In the rows, 128 means zero.
The same turns and mirrors carry the whole set onto itself, and each row onto the other rows of its family. Which rows share a family with each named row? Give them in list order.
These 16 rows form 4 families of 4 rows each.
Q_67: [103 141 143 152 161 163 113 112 148 139 124 132 123 128 162 126 132 152
 144 118 111 153 131 108 113 129 118 135 121 131 114 125 160 145 120 138
 110 153 147 127 103 154 131]
Q_530: [123 146 118 156 115 124 121 110 145 156 146 124 110 123 167 114 136 143
 140 124 154 158 163 117 133 133 140 133 151 117 134  93 115 107  94  95
 125 131 138 135 128 164 101]
Q_25: [126 126 146 130 157 146 109 115 142 159 117 118 106 131 161 123 149 148
 153 114  95 157 120 122  90 123 124 126 125 152 123 129 157 156 123 134
 104 141 124 138 106 162 127]
Q_44: [134 132 154 121 138 112 113  98 151 133 112 120 109 141 145 129 141 148
 149 122 148 111 143 110 121  96 116 105 130 145 153 134 103 124 123 121
 131 125 130  99 154 154 132]
Q_981: [125 132 176 119 141 116 105  81 157 149 131 112 116 129 147 132 151 152
 146 116 148 127 139 103 131 104 135  91 108 139 141 116 105 138 121 119
 136 125 130 118 132 131 143]
Q_316: [119 142 130 150 120 115 120 112 140 154 142 119  95 114 154 115 132 147
 116 131 171 152 148 127 130 133 154 148 145 130 103  98 124 120 111 104
 108 130 126 140 134 161  98]
Q_485: [105 126 151 147 106  85 107  88 145 141 110 140 115 166 144  84 135 142
 140 116  94 144 129 120 127 128 146 112 141 143 141  93 135 118 141 130
  94 146 111 128 127 146 122]
Q_503: [ 95 109 141 140 138  94 109  89 148 123 110 118 112 169 159  76 147 141
 133 107 121 152 131 128 123 146 152 109 146 143 145 100 133 107 144 113
 107 148 121 124 110 139 125]
Q_458: [105 116 127 140 129  98  99 107 147 140  92 146 101 163 157  94 143 155
 135 111 115 139 122 135 128 145 140  96 144 127 131  89 129 113 134 117
  87 144 107 127 129 149 124]
Q_679: [118 131 158 126 145 131  99  99 141 132 143 107 118 120 133 123 150 136
 166 120 150 122 136  93 125 103 134 103 126 138 152 120 100 116 117 105
 126 131 130 108 130 143 152]
Q_608: [106 126 143 139 150 152 102 120 144 140 118 127 124 115 169 117 152 158
 150 109 124 166 129 126 104 139 139 115 134 142 120 129 163 157 118 123
 118 168 146 135 110 151 138]
Q_127: [125 154 116 152 117 136 133 122 142 154 131 127 109 119 147 133 151 146
 118 131 145 143 150 137 132 130 134 126 152 122 115 127 117 118 101  89
 120 113 123 141 126 157 104]
Q_629: [126 148 165 133 123 113 109  95 150 133 129 112 125 131 133 144 154 144
 155 123 137 121 131  98 136 103 125 112 115 161 136 125 115 129 135 108
 132 115 131 107 145 146 145]
Q_65: [123 144 120 163 102 106 131 110 148 161 129 143 120 120 159 125 131 143
 136 139 151 145 148 133 143 121 145 145 151 133 107 105 123 125 112  95
 123 116 132 132 140 161 111]
Q_232: [109 142 150 149 139 146 108 112 138 160 114 142 121 113 142 118 141 167
 168 123 107 153 123 125 116 131 126 130 123 152 107 126 157 154 130 132
 102 152 136 142 105 161 130]
Q_520: [102 105 119 150 113 101 122  84 157 131 108 124 117 150 137  79 140 136
 134 111 114 142 135 117 119 143 136 105 146 131 146  93 121 116 146 119
  92 149 123 119 129 137 131]

Which other rows belong to the same family as Q_629? Q_485, Q_65, Q_232
Which other rows belong to the same family as Q_44? Q_25, Q_458, Q_127
Which other rows belong to the same family as Q_981? Q_67, Q_316, Q_520

